Each row is where one point has got to under a steady rotation. How many ticks took it there?
The counts run from 0 to 81.
[138 113 122 109 133  78 182 151 125 173 159 139  85 117 136 147 137 142
 104 125 151  78 119 127  95 132 159] : 31
[122  68 116 119 165 110 163 172 111 159 142 105  85 143 139 123 134 153
  98 109 133 108  93 165 119 106 145] : 37
[116 119 133 113  87  83 163 118 140 153 148 173 105 101 126 138 112 129
 138 180 104  82 156 119 104 128 154] : 58
[159  94 109 141 189 130 149 146 132 141 141  85  93 130 158 129 131 134
 108  94 158 123  88 168 108 125 152] : 5
[ 97  44 114 156 160 148 111 147 125 115 121 102 105 132 139 121 110 129
 129 143  95 140 103 177 136 102 136] : 73
[119 124 131  97  68 103 130  97 150 160 126 176 126 141 120  96  89 117
 137 187  90 121 158 126 137 112 139] : 53
[120 110 127  98  79 119 121 103 145 158 123 157 132 161 121  81  80 114
 131 171  90 141 137 156 154 100 134] : 50
[ 98  44 113 159 161 140 124 157 124 117 129  93  98 115 139 134 125 138
 127 134 104 122 102 171 125 100 142] : 71
[100  54 109 157 154 154 109 140 132 116 121  96 115 134 137 117 105 131
 135 144  90 143 100 182 147  98 133] : 74
[112 109 130 120  93  77 167 121 135 151 142 167  96  98 131 143 117 124
 136 178 104  79 156 108  97 128 158] : 59
[160 161 131  92  87 109 138  82 166 179 133 152 126 161 136  86  84 111
 122 149 125 133 136 143 140 126 145] : 20
[113 125 130  99  69  94 134  97 149 157 136 171 120 130 123 110  92 118
 140 183  95 110 158 128 131 118 142] : 54
[157 110 114 117 154 150 122 114 158 156 122 100 119 180 145  80  96 124
 111 110 131 163  90 188 150 113 137] : 12
[131  80 116 119 156  96 169 171 114 161 153 118  85 129 141 135 142 152
 101 109 141  93 101 154 108 111 145] : 35
[145 149 131  94 101  73 179 121 145 178 153 166  99 126 142 132 119 131
 116 144 143  84 140 117  94 139 157] : 27
[100  48 112 153 161 115 145 171 119 123 140 109  91 100 139 151 134 142
 124 144 106  99 104 154 106 109 153] : 68
[156 162 126  91  87  92 158  89 157 178 144 166 117 142 135 108  95 114
 121 148 135 109 145 125 123 130 154] : 23
[164 127 108 143 170 106 170 135 146 144 153 113  78 100 152 161 133 121
 120 109 169  90 111 133  89 144 166] : 0
[108  88 118 131 128  86 166 151 122 140 151 140  91  92 130 158 136 133
 129 157 117  70 134 121  95 126 155] : 63
[105  99 122 130 107  76 166 141 130 144 155 155  88  85 131 157 125 132
 135 171 106  70 147 119  92 126 163] : 61
[158 166 129  88  84  98 146  86 162 181 137 164 120 151 137 102  90 110
 123 151 130 119 147 126 131 131 151] : 22
[118 122 133  99  76 111 127  92 151 159 129 167 129 147 126  95  87 116
 131 186  85 124 151 143 136 106 140] : 52
[101  42 111 154 163 121 136 167 118 123 135 102  92 111 141 146 129 140
 128 134 106 108 106 161 115 102 147] : 69
[152  98 112 141 183 137 138 140 133 146 131  85 100 148 149 114 123 135
 108  96 146 138  78 175 123 125 149] : 7
[154 101 111 134 178 153 132 133 139 151 129  84 113 166 148 101 111 131
 106  96 141 153  80 185 135 114 142] : 9
[113 122 132 113  77  83 158 108 149 156 144 174 109 110 125 127 103 118
 140 183 103  84 160 115 110 127 155] : 57
[125  71 115 119 161 106 169 171 115 160 147 112  86 137 140 128 135 155
  99 116 137 102  98 156 115 110 144] : 36
[157 109 107 147 186 111 165 145 139 143 151  99  79 116 155 154 137 131
 115 104 163 104 100 150  91 143 168] : 2
[160 139 119 100 115 141 124  92 160 170 121 131 133 175 142  71  83 112
 121 137 120 163 112 166 156 118 136] : 16
[155  94 106 144 191 139 146 148 135 148 137  85  94 140 153 122 127 136
 103  98 153 132  79 173 113 128 151] : 6
[160 148 124  99 112 136 122  84 166 167 120 137 134 176 144  75  82 113
 116 137 120 155 124 162 155 119 138] : 17
[157 129 120 104 126 144 118  92 159 163 124 121 134 178 138  76  78 116
 116 127 124 166 106 171 160 111 136] : 15
[112  87 115 140 115 156  98 104 157 118 109 121 133 143 131 100  82 109
 151 176  81 158 123 171 153 101 133] : 79
[135 101 115 115 148  81 181 160 118 170 161 131  80 123 144 141 138 147
 106 119 147  79 118 132  95 128 156] : 32
[114  59 116 119 160 123 146 166 112 155 136 104  97 159 139 106 123 155
  94 112 122 127  86 176 132  96 140] : 39
[113  67 122 114 134 138 124 142 123 154 124 112 117 175 129  76  97 138
 106 127 102 150  93 182 155  88 126] : 43
[102  55 110 154 144 160 102 135 136 113 111  99 117 137 133 111  98 129
 133 148  90 157 104 180 143  91 131] : 75
[164 121 106 143 172 109 169 134 142 148 149 104  87 107 159 160 137 127
 119 109 164 101 103 141  94 138 172] : 1
[120  97 127  98  95 133 113 108 144 157 116 137 133 168 126  73  79 122
 123 166  88 146 125 167 156  98 125] : 48
[115 101 120 139 108 150  93  95 159 120 112 122 130 135 132  97  81 106
 150 176  84 152 133 167 151 106 134] : 80
[160 155 125  96  99 125 124  81 160 173 127 148 134 170 134  80  81 115
 125 140 120 155 127 157 154 122 141] : 18
[115 107 126 104  86 128 118 108 147 155 119 146 135 167 124  79  80 120
 128 169  84 145 128 159 158 100 129] : 49
[142 132 121 104 123  72 183 133 135 182 154 151  89 117 143 140 130 136
 109 135 147  83 136 119  93 132 162] : 29
[112 108 127 125 102  75 165 131 136 148 152 160  98  96 128 152 121 131
 132 173 114  74 156 114  99 126 159] : 60
[112  94 124  99 105 136 117 115 134 158 122 137 131 169 124  74  86 125
 124 154  86 151 121 172 159  93 129] : 47
[147 137 126  95 112  78 181 129 137 178 158 157  92 123 142 140 126 132
 111 138 148  85 134 121  94 135 161] : 28
[112 119 133 101  78 112 122  98 145 162 126 159 130 152 124  83  83 120
 134 177  87 139 147 146 148 105 137] : 51
[160 100 108 142 181 125 153 148 134 144 143  87  86 125 155 142 134 133
 109  97 157 118  90 163 106 133 155] : 4
[157 167 129  90  89 110 145  80 163 176 135 160 125 155 136  94  90 111
 125 152 124 129 139 134 134 126 146] : 21
[106  78 119 139 138  92 172 155 121 136 147 135  85  91 136 164 135 139
 129 156 119  76 129 131  95 126 160] : 64
[162 163 126  91  97 117 134  79 161 174 128 149 132 164 137  80  84 108
 123 145 123 140 131 148 146 124 142] : 19
[110  87 123 104 107 136 115 120 136 155 120 129 126 175 129  74  87 134
 118 148  91 150 114 180 159  94 129] : 46
[163 108 106 145 184 123 160 141 136 147 147  96  74 122 154 148 128 134
 111  98 160 110  90 154 103 138 166] : 3
[110  75 122 115 132 137 124 138 125 154 123 120 129 173 132  75  97 137
 108 135 104 153  99 182 155  85 121] : 44
[155 105 115 122 157 149 121 118 144 157 124  94 122 174 145  90  96 124
 106 109 132 163  85 189 145 111 142] : 11
[109  69 117 146 132 158  95 114 146 111 111 107 129 143 130 104  92 114
 143 158  85 155 115 178 149  99 135] : 77
[155 101 109 127 167 151 122 126 143 154 123  86 113 169 152  96 107 126
 102 102 138 157  81 188 141 111 136] : 10
[110  78 116 144 120 157  96 106 150 118 110 111 136 140 136 101  83 115
 144 161  87 157 119 177 156 103 135] : 78
[119  58 120 120 159 123 138 160 114 152 135 101 103 158 137  98 122 149
 104 117 112 135  90 182 141  95 133] : 40
[155  98 106 136 186 146 136 136 136 148 128  81 103 156 150 113 118 133
 107 100 145 147  81 179 128 119 142] : 8
[ 99  41 110 162 162 146 117 154 124 113 126  96 103 121 138 128 118 134
 130 137 101 128  98 181 130 103 141] : 72
[113  79 122 103 118 132 116 128 127 155 116 120 128 173 127  75  94 133
 114 138  93 153 114 183 160  88 128] : 45
[151 159 127  98 102  80 173 111 148 181 156 165 103 121 136 124 111 127
 120 147 139  93 142 113 106 137 156] : 26
[153 156 128  91  92  81 171 104 152 187 150 168 109 132 139 122 108 123
 121 145 135  97 142 119 117 137 159] : 25
[100  54 111 150 156 106 156 168 117 130 145 110  83 102 138 155 132 143
 123 143 118  93 117 148 103 114 159] : 67
[104  69 112 140 140  97 162 162 114 133 152 123  81  92 138 160 135 140
 122 152 116  75 123 135  99 122 154] : 65
[155 131 118 110 133 146 120 102 153 163 122 112 130 178 141  76  86 113
 113 121 127 166 104 176 158 108 138] : 14
[101  59 115 147 150 101 157 163 117 129 144 121  81  92 133 159 135 143
 124 145 115  85 120 142 102 119 152] : 66
[116 125 133 109  67  87 149 107 144 156 140 176 110 111 122 125  98 121
 139 190  95  95 161 114 113 119 153] : 56
[159 165 123  94  87  86 161  94 155 182 152 165 118 139 136 112 103 119
 125 154 132 107 152 121 114 134 153] : 24
[107  67 116 150 140 156  97 124 140 115 115 105 122 142 128 102  95 120
 141 152  84 154 110 181 150  94 135] : 76
[118  59 114 119 166 117 158 167 109 157 145 108  95 150 141 114 128 151
 101 111 125 119  89 170 119  99 139] : 38
[118 108 116 140 105 148  96  84 161 124 108 136 135 138 133 101  76  99
 148 177  84 152 135 157 148 115 138] : 81
[111  89 121 132 116  79 171 150 122 141 149 150  90  90 133 160 131 134
 134 169 114  73 142 124  96 125 161] : 62
[100  43 112 153 164 128 130 166 120 119 133 101  95 117 140 142 126 140
 124 137 103 118 103 170 120 106 147] : 70
[113  59 117 112 158 132 133 155 116 156 134 103 105 164 136  94 115 142
 101 121 106 138  93 184 145  94 129] : 41
[115  62 117 116 148 136 130 149 119 158 125 109 110 167 131  90 107 146
 104 123 105 144  95 183 152  89 129] : 42
[145 121 122 105 130  74 186 144 129 179 161 147  86 117 142 145 130 138
 105 134 146  76 127 121  99 136 157] : 30
[117 125 130 104  69  89 138 105 148 158 138 169 119 123 124 115  94 117
 138 184  97 101 157 122 122 121 145] : 55
[156 120 112 113 143 154 118 110 149 162 123 107 128 176 143  84  94 119
 114 117 126 167  98 180 155 105 134] : 13
[132  87 117 116 150  88 178 168 112 162 154 125  80 131 138 140 139 150
  99 116 142  91 106 147 101 119 155] : 34
[135  92 118 116 153  83 183 170 117 170 156 130  81 123 142 137 139 148
 100 118 147  86 106 136 101 123 150] : 33
